In the data rows, the value 128 means zero.
A hidden rule labels the rows of this table. It goes by one to three of the table's principal directions, not those with the most spread.
[128 142 147 187 102 160 141 159 103 108 127 145  83 124 104 136 178 122  66 114 107 138 126  99 150 129  99 149  90 113 162 127 123 147  82 141 129 157 130 155 128 130 128 127 161 164 126 141 150 145 144 127 107 131 165 126] 1
[ 93 114 128 126 111 127 119 111 147 168  94 194 168 171 154 140  76 230 121 144 162 130 169 101 136 136 158 157 121  90 115 161 151 108 148 138 110  75 177 152 126 113 127 111 123  96 142 127 176  88  83 113 166 155 161 119] 1
[107 134 111 160 103 167 112 125 113  49 148 111  94 153 176 124 171  89  38 112  87 143  99 115 216 166  86 142  53 125 152 179 109 141  79  99 122 159 150 153 109 140 130 101 149 168 121  81 158 187 186  97 101 129 153 150] 3
[112 128 114 190 158 173  77 131  89  56 113 169 123 199 141 170  76 209 131 132 154 156 147 118 189 158 172 142 105 112 109 132  97 129 118  93 139 157 117 141 109 129 141 141 148 146  88 112 134 183 157  98 157 175 187 150] 3
[143 141 168 253  74 166 151 175  93  73 130 156  70 134 105 176 191 116  22  85  97 131 148  64 122 125  97 181  89  94 154 157 112 143  68 150 140 194 141 177 108 136 126  81 183 203 133 158 157 165 168 106  97 115 215 134] 2
[132 167 145 117 139 149 130 156 117 146 109 130  96  83 100 115 167  85 125 119 123 151 164 117 131 147 122 146 154 100 144 144 126 143 136 136 120 119 117 123 158 135 151  89 137 115 168 169 104  88 120 138 132 102 166 137] 1
[133 147 107  86 131 131 135 126 131  91 139  67 111 104 150  97 170  45 123 127  95 138 100 156 131 135 108 107 117 142 128 154 114 124 147 102 112 159 107 128 125 154 129 102 129 134 146 109  80 169 143 102 102 112 103 159] 3
[113  80 111 148 133  94 113 117 132 163 138  98 149 131 126 119 146 123 128 109 137 114 112 169 100 122 102 117 149 130 160 120 169 126 114 119 143  71 164 117  69 101 166 114  84 120 117 115 184  73 103 186  88  79 140 115] 3
[134 121 170 216  65 144 191 140  92 161 140 184  79 165 131 141 174 180  16 142 126  82  87  23 110 115  84 154  36 109 123 138 138 129  22 144 123 144 185 148 102 152 110 175 142 199  85  97 203 176 143 139 135 163 166  80] 1
[144 111 150 245 148 123 143 185 108 165 110 114 123 126  68 150 141 167 129 114 176  89 133 140  57  64 113 100 160 138 140  89 174 144 105 187 141 142 125 108  59 138 146 159 128 154 129 150 126  97  90 183 114 120 147 102] 3
[118 157 148  55 123 167 180 129 128  88 173 157  88  99 160 120 172  40  77 129  95 140 122  52 160 202 106 181 110  96 117 166 118 129 128 108  93 154 108 110 214 152  98  67 149 129 158 141 114 163 162  94 171 118 164 127] 2
[178 109 157 176  93 115 171 138 116 101 181  70  96  90  89 152 219   9  88  61  76  99  80 134  26  89  84 154 134 139 148 111 135 127 104 130 173 181 135 113  91 120 126  65 151 208 115 153 122 159 172 120  37  44 127 129] 1
[ 92 134 140  80  90 150 166 130 116 105 149 125  76 105 126 134 241  53  25 146 105 144 161  76 207 148  69 162 104 127 175 219 145 152 138 108  70 155 149 136 184 113 103  28 179 129 147 147 131 150 163 125  93 105 174 136] 3
[128 121 110  95 173 125  86  87 139 141 119 155 168 161 160 142  43 176 190 128 156 130 139 146 164 157 182 130 140 123  88 113 123 103 133 119 143  87 142 104 139 110 132 151  94  96 113 112 152  96 134 136 178 153 117 122] 3
[119 180 134  82 116 125 121 126 129 170  60 170 141 131 146 105  76 206 148 174 147 154 159  87 164 148 172 102 106 106  96 152  79 110 137 131 114  95 112 176 196 159 117 190 116 104 143 136 115 111 101 101 196 188 111 137] 2
[143  89 125 168 181 131 138 155 125 131 168 112 135 140  96 130 115 119 171 121 153  90  79 187  96  74 111  96 153 161 141  42 174 137 109 182 151 161 117  79  69 113 126 172 145 123 102 123 124 133 120 165 119 152  88  92] 1
[169 153 147 161 137 166 147 158 127 119 118 130 116  97  98 117 127 121 174  95 122 122 112 126  56 133 133 124 133 113 150  56 128 129 106 162 149 135  89 131 107 128 152 134 121 145 134 149 132 110  86 161 123 109 132 101] 1
[139  58 110 233 166 120  64  97 122 101 187 104 146 173 118 198 107 127 104  43 111 102  68 193 132 111 139 181  97 130  99  77 131 124  72  98 210 124 188  76  88  96 150 149 105 211  74 101 176 124 220  94  88  86 129 139] 2
[118 128 144 128 132 105 130 147 156 158 104 118 154 121 119 149  97 143 126 129 135 125 160 136 146  96 133 122 136 154 132 131 124 128 132 163 152 114 118 158 165 111 110 139 124 131 136 155 138  76 129 121 150 142 105 119] 3
[142 191 145 158 158 186 168 195 140 174  85 150 128 130 144  76  78 184 156 168 165 116 114  91 119 146 126 116  91 121 141  60 157 132  78 203 127  92  91 141 137 167 124 216 120 114 145 118 143  99  46 174 201 195 130  63] 1
[162 118 139  65 153  99 137 106 156 164 147 124 152  84  94 131 100  97 196 115 124 118 157 140  39 130 154 137 193 127  97  99 107 124 173 125 148 100  83  97 174 112 145 129  89 106 158 175 105  61 119 119 155  84  93 119] 3
[108  51 116 158 122  70 110  95 148 120 158  84 148 136 128 166 147 129 104 100 112 107 116 170 105 115 112 117 145 147 144 121 127 110 135 101 137 111 167 135  94  79 147 107  95 141 113 108 169 100 148 152  82  80 115 128] 3
[132 144 147 102 118 136 178 174 139 110 128  81  95  68  84 120 207  55 119 132 108 134 151 133  95 100  88 107 156 153 179 132 131 144 168 153  95 176  74 153 152 122 123  73 161 125 161 169  78 126 103 141  90 101 120 127] 1
[155  87 128 185 202 114  61 124 116 160 111 119 167 133  58 182  95 163 215  77 185 116 173 207  56  88 186 127 226 106 110  88 147 115 176 147 177 101 153  66  81  80 187  90 123 115 139 188 109  38 116 148 107  81 146 136] 2
[113 111 119  92 110 111 127  84 140 111 118 106 118 154 153 134 164 138 101 132 114 129 131 147 154 133 119 100 115 148 135 178 111  84 150 107  75 127 175 163 110 101 134  88 130 110 124  77 149 133 133 139  91 120 100 140] 2
[123  91 116  55 157 109 105  60 143 137 136 125 162 151 140 139 111 139 143 106 118 130  98 161 143 159 156 125 110 123 104 118  96  67 135  99 146  77 155 126 182  88 133 138 100 130 116 123 176  84 152 104 137 117  71 129] 1
[147 107  99 183 179 152  61 117 108  58 134 111 138 169 113 171  97 159 178  92 139 144 123 195 127 129 173 121 142 120 116  89  97 116 151 102 154 159 119 116  91 106 163 128 143 145 103 120 105 153 158  98  99 124 133 160] 1
[125 111 121  55  76 105 157  88 145 132 171 112 126 105 159  84 167  60  97 142  78 122 109 101  68 155  93 152 118 117 129 170 116 133 143  72 124 103 137 125 123 133 142  83 107 124 147 114 134 147 129  93 109  83 122 130] 3
[131 117 134 120 114 135 189 168 137 137 170 111 122 105 132  80 160  64 117 133 118  99  78 114  73 116  66 127 125 145 164 102 175 151  89 159 141 126 104 113  94 148 129 121 120 136 120 126 147 136  90 169 117 111 130  82] 1
[161 159 131 182 140 112 109 133 136 212  83 161 140 148 141 104  54 210 192 149 163 109 135 149  90  98 167 111 151 111  92  81 153 109 111 184 122  95 180 121  53 146 141 207 112  75 140  89 123  96  77 171 160 182 116 108] 3
[102 136 111 111 122 160 119 133 127  67 142 132 130 131 169 123 137  94  97 129 117 150 134 106 191 174 119 155 110 110 145 167 132 140 133 112 119 141 123 129 150 135 116  68 149 125 143 135 127 160 141 111 132 129 174 141] 1
[110 127 124 130 131 165 125 107 103  64 127 181 101 168 156 124 114 171 116 127 123 134 113  96 150 174 142 123  97 110  97 150 102 106 105 100  92 159 127 132  89 150 145 122 122 128 117  84 147 187 128 124 168 159 156 136] 2
[148 112 116  55 155 113  96  38 151 116 148 127 163 154 177 135  60 121 186  95 110 120 101 150 104 177 179 140 132 129  63 125  94  75 144  73 154  88 153  93 125 108 142 117  75 122 112  82 152 119 163  99 152  99  79 136] 3
[137 150 138 140  53  86 111  95 132 188  46 155 194 168 160 120  31 255 155 155 145 122 118  85  96  96 188 107  72 136  92 135  96 100 105 111 191  70 153 190 117 145 102 203  93 168  73 112 165 143  94 102 142 170  92 125] 3
[122 119 128 175 118 136 100 124 122  87 122 121 117 136 135 163 149 125  90  91 119 142 167 121 148 158 123 153 136 113 146 170 116 128 123 109 127 122 148 148 111 108 156  64 123 144 137 130 160 105 150 142 100  81 186 144] 3
[113 149 134 143 145 169 131 170 117 100 105 154 118 135 127 139 116 161 138 162 159 148 183  95 176 152 132 123 141 120 169 123 133 150 135 151 109 142  92 152 146 112 128 107 160  97 134 156 128 126 101 163 157 168 184 106] 2
[146  97 114 218 169 167 126 142 123  62 192 125 122 163 139 168 124 104 125  74 126 107  76 155 107 139 126 184 119 114 119  65 174 122 101 136 142 171 145  77  75 127 124 110 142 166 106 101 138 176 155 131 107 112 173 119] 2
[118 110 113  89 142 118 109  81 118 124 141 130 120 138 143 130 141 117 127 111 113 131  96 145 153 152 138 128 111 119 100 142 112 100 118  85 119 117 160 110 132 125 142 122 100 132 110  99 144 136 158 123 127 117 117 146] 2
[127 117 103  90 181 140 120 131 136 109 146 102 145 119 140 110 125  91 165 112 137 121  89 169 136 145 133 114 139 130 114 105 139 108 128 139 131 120 114  88 141 143 141 120 107 122 133 127 113 116 117 148 140 122 112 122] 3
[110 140 120  69 116 158 138  94 114  70 149 168  76 143 168 109 169 101  89 151  96 154 142  93 191 194 114 141 112 105 127 182 104 112 134  97  51 162 143 139 133 128 128  81 155  82 150  93 133 179 149 125 143 152 157 143] 2
[145 144 142 177 122 135 135 169 123  91 141  85 111 105 109 157 160  57  89  88 105 136 132 129 136 116 101 151 126 147 150 137 121 154 109 135 166 162  95 142 149 136 116 103 144 185 124 157 117 134 175 109  94  87 147 144] 3
[153 172 117  78 126 163 143 110 129  99 138 126 107 139 162 118 113 101 144 138  95 147 100 118 160 148 135 131  67 135 116 116  93 128 117  99 124 163  93 156 159 138 103 165 136 142 101  92 117 193 164  70 140 166  92 140] 1
[147 130 164 211 101 136 142 152  89 106 127 153  83 117  90 156 156 121  92  97 117 112 132  88 113 105 113 132 125 132 133 126 121 146  64 148 149 182 125 130  85 136 132 121 139 177 108 148 146 153 155 162 118 122 169 120] 3
[124 121 122 150 114 137 114  98 124 117 149 164 122 153 147 152 122 146  88 104 114 133 109 114 173 151 134 170  87 104 110 130 130 125 104 112 121 129 167 122 146 125 105 148 132 146 116 104 162 148 171  97 129 131 136 142] 2
[105 119 122  88  93 113 164 119 127 154 148 114 112 117 155 113 194  84  41 134 102 122  92  91 165 143  79 138  61 116 133 182 124 125  87 103 114 108 150 151 182 150 114 131 106 166 122 118 168 131 155 108 123 117 129 129] 2
[142 148 113 157 128 124  81 105 132 135  90 138 141 147 142 142  88 176 146 115 137 140 154 153 156 122 166 124 124 113 100 143 114 115 139 133 120 123 158 141 110 130 129 149 124 115 143 111 122 116 138 108 128 144 118 159] 3
[131 168 161 109  95 152 143 131  91  68 126 161  76  97 120 111 139  87 101 121  82 146 124  57 134 161 124 124 105 126 106 163  58 151  92  92 145 184  67 139 144 170 131 124 130 167 126 143 106 192 170  92 168 132 140 150] 1
[115 127 138 110 114 121 185 155 144 144 157  97 104  98 128 119 205  58  73 148 125 108 119 122 155 101  66 123 131 152 168 145 184 143 138 170  76 158 147 116 146 126  82  94 170 110 151 127 110 137 127 157  97 125 115 110] 3
[123 121 104  72 164 114 106 114 146 172 130 139 165 125 131 124 107 126 170 133 158 143 153 167 145 135 150 137 172 100 121 131 155 119 180 142 114  85 142 103 169 114 124 120 128  70 160 156 117  69 111 118 141 124 119 139] 2
Here are more rows. What is the label of each one?
[124 128 166 201  88 119 144 152 112 113 101 114  85 121  92 156 182 143  56 117 112 115 148 105 121  87 100 103 112 151 144 165 102 132 106 144 116 175 139 172  97 128 132 116 151 172 132 127 129 139 146 132  99 122 131 136] -> 3
[132 178 119 207 142 208 110 174 100  39 121 135  85 151 161 120 117 112 122 127 122 158 152 112 172 173 118 152 114 114 161 131 138 166 101 125 122 179  99 141  51 145 149  91 163 122 135 102 119 191 130 139 131 152 217 137] -> 3
[124 181 107 110 112 150 108 121 127  93  98 139 125 143 191 102  76 141 130 150 111 159 143  97 192 174 146 131  83 128 106 169  91 138 108  94 123 129  98 166 133 168 123 153 103 125 126  91 126 171 139 103 170 166 146 152] -> 3
[ 84 140 121  84  70  93 112  96 121 132  68 139 124 146 150 120 168 177  89 164 137 167 180 115 186 138 134  97 142 122 142 236 116  99 191  96  49 111 182 186 129 124 118  71 151  78 144 104 120 137 105 133  91 125 140 176] -> 2
[146 152 164 113  78 119 169 133 131 130 125 139  97  91 108 117 152 100 111 134  85 138 148  84  77 130 111 128 131 127 147 128  90 140 131 125 128 150  91 174 143 122 121 128 140 131 147 152 125 135 128 109 128 118 117 127] -> 2
[134 166 159 109 100 151 212 202 145 141 142 110 111  68 100  78 168  72 120 167 123 112 102  92  87  92  73 108 126 158 180  84 163 175 135 189 119 165  61 128 161 157  81 147 176 128 147 158  75 156  79 136 125 142  91  88] -> 2
[147  79 123 187 202 136 153 181 146 161 166  86 140 117  85 121 123 123 189 122 162  65  76 195  52  65 100  97 158 166 154   2 197 138  93 205 152 131 113  69  59 110 158 172 108 125 109 126 132  86  71 221 123 138 103  52] -> 2
[164  99 116 168 171 131 120 133 128 116 198 106 130 108 102 135 119  75 147  81 103 114  71 162  73 142 120 160 128 118 116  35 124 148  93 118 187 127  87  76 141 131 144 193  95 170 121 144 133 118 166 109 129  90 114 119] -> 2
[171 122 132 181 199 175 161 182 121 121 176 102 131 117 109 126 140  55 189  95 174  77  79 163  54  99 115 146 183 131 135  46 235 134 119 203 145 164 133  17  54 140 125  77 158 128 127 143  90 140  92 201 106 106 159  79] -> 1
[123 125 137 153 165 126 116 137 127 136 113 137 129 135 104 159 105 161 129 119 142 136 159 137 133 130 149 131 140 122 110 120 113 121 138 132 131 126 108 136 155 121 134 156 119 131 146 150 129  91 139 108 165 137 133 138] -> 2
[ 99 133 102  57 164 156 111 112 142  90 120 117 133 136 164 118 126 119 146 138 124 150 127 153 199 167 140 115 112 127 133 144 114 102 150 112  97 124 126 138 160 114 137  89 127  98 136 110 124 128 123 126 146 151 123 135] -> 1
[114 152 166 136  78 120 159 130  97 165  84 178  80 110  98 135 173 173  52 146 132 126 165  42 166 124 111 106  94 122 118 195  98 136  85 135  85 139 129 165 168 154 117 158 120 149 136 143 155 118 136 146 159 147 141 129] -> 1
[140 113 137 156 155 144 127 143 120 105 154 155 133 113  97 150 104 126 154  88 127 127 117 120  74 145 150 160 147  98 106  78 118 137 120 124 165 137  84  98 145 137 143 136 110 158 130 170 124 120 130 110 159 105 155 126] -> 2
[136 122 111 108 178 138 101 127 135 140 130 134 149 140 123 138  97 143 177 129 155 133 150 161 119 132 160 136 160 106 106 117 124 118 161 134 131 110 126 106 145 120 153 122 126 100 142 145 108  91 120 110 150 135 133 130] -> 2
[124  38 119 217 146 115 137 149 138  70 205  71 149 151 116 159 146  85 109  84 128  70  72 180  51  77  86 140 155 174 141  90 187 138 114 140 167 167 142  69  19 114 141  78 130 176  97 109 136 161 137 156  69  77 138 103] -> 1
[152 102 142 149 126 107 124 101 128 137 139 149 147 139 100 151  82 168 178  91 122 114  80 156  75  95 153 104 126 138 117  49 115 117 116 132 171 140 121 130 101 100 117 194 118 151  82 118 154 135 139 112 119 129  62 124] -> 1
[151 135 121  95 161 173 198 162 154 154 187 158 139 106 166  69  94 101 168 167 141  89  83  78  48 173 108 152 118  85 118  46 169 145 105 170 120 110  78  76 144 167 127 175 105  96 164 134 126 130  62 142 213 165 141  53] -> 2
[172 196 154 200 146 168 158 195 128 119 148 122  76  70 107 125 136  50 107 100  89 138 127 106 104 141 111 179 116 103 121  73 123 171  95 163 146 181  65 120 164 174 108 180 144 161 183 159  78 140 160  84 165 130 151 137] -> 3
[104 152 130  25  64  84 118  84 153 159  78 127 129 108 137  99 141 143 114 165  95 163 175 128 165 117 130  86 124 143 136 210  67 120 185  98  88 106 139 203 170 112 123 119 133  83 154 117 113 108 127  80 116 134  61 168] -> 2
[108  76 102 106 117  67  59  41 126 123 106 115 153 174 140 155 108 220 128 135 126 136 127 166 165 139 164  67 116 144 102 156  49  82 150  60 117  88 173 163 132  90 156 175  89 123  93  77 161 113 164 116 106 124  62 161] -> 1
[100  68 112  52 124  53 153  90 169 169 162  43 159 108 142 102 174  63 132 123 123  86  70 196  92  82  82  77 161 194 137 148 180 105 164 112 108  93 174  91  85 111 125  87  85 111 110  74 128 106 111 174  65  63  45 122] -> 1
[149 111 151 249 144 135 148 187 104 108 135 116  96 140  64 182 155 170 117 133 159 109 144 134  84  72 112  92 151 142 159  72 129 152 133 170 116 203  95 145  93 114 125 173 180 150 115 145  99 151 131 139 102 149 134 115] -> 1
[168 141 143 150 154 147 124 133 109 157 128 176 126 127  87 128  84 169 202 128 159 123 141 120  46 124 167 134 171  96 101  70 127 143 144 138 144 127 102  88 105 133 152 167 130 108 130 151 101 119 102 122 156 132 134 117] -> 2
[129 128 136 181 136 130 120 166 134 136  97  93 137 103 102 124 130 145 138 107 135 116 118 152 108 103 118  87 126 141 161  91 128 135 102 165 157 115 110 147 107 125 154 148 109 153 132 143 140  82  95 168 115 116 115 110] -> 2
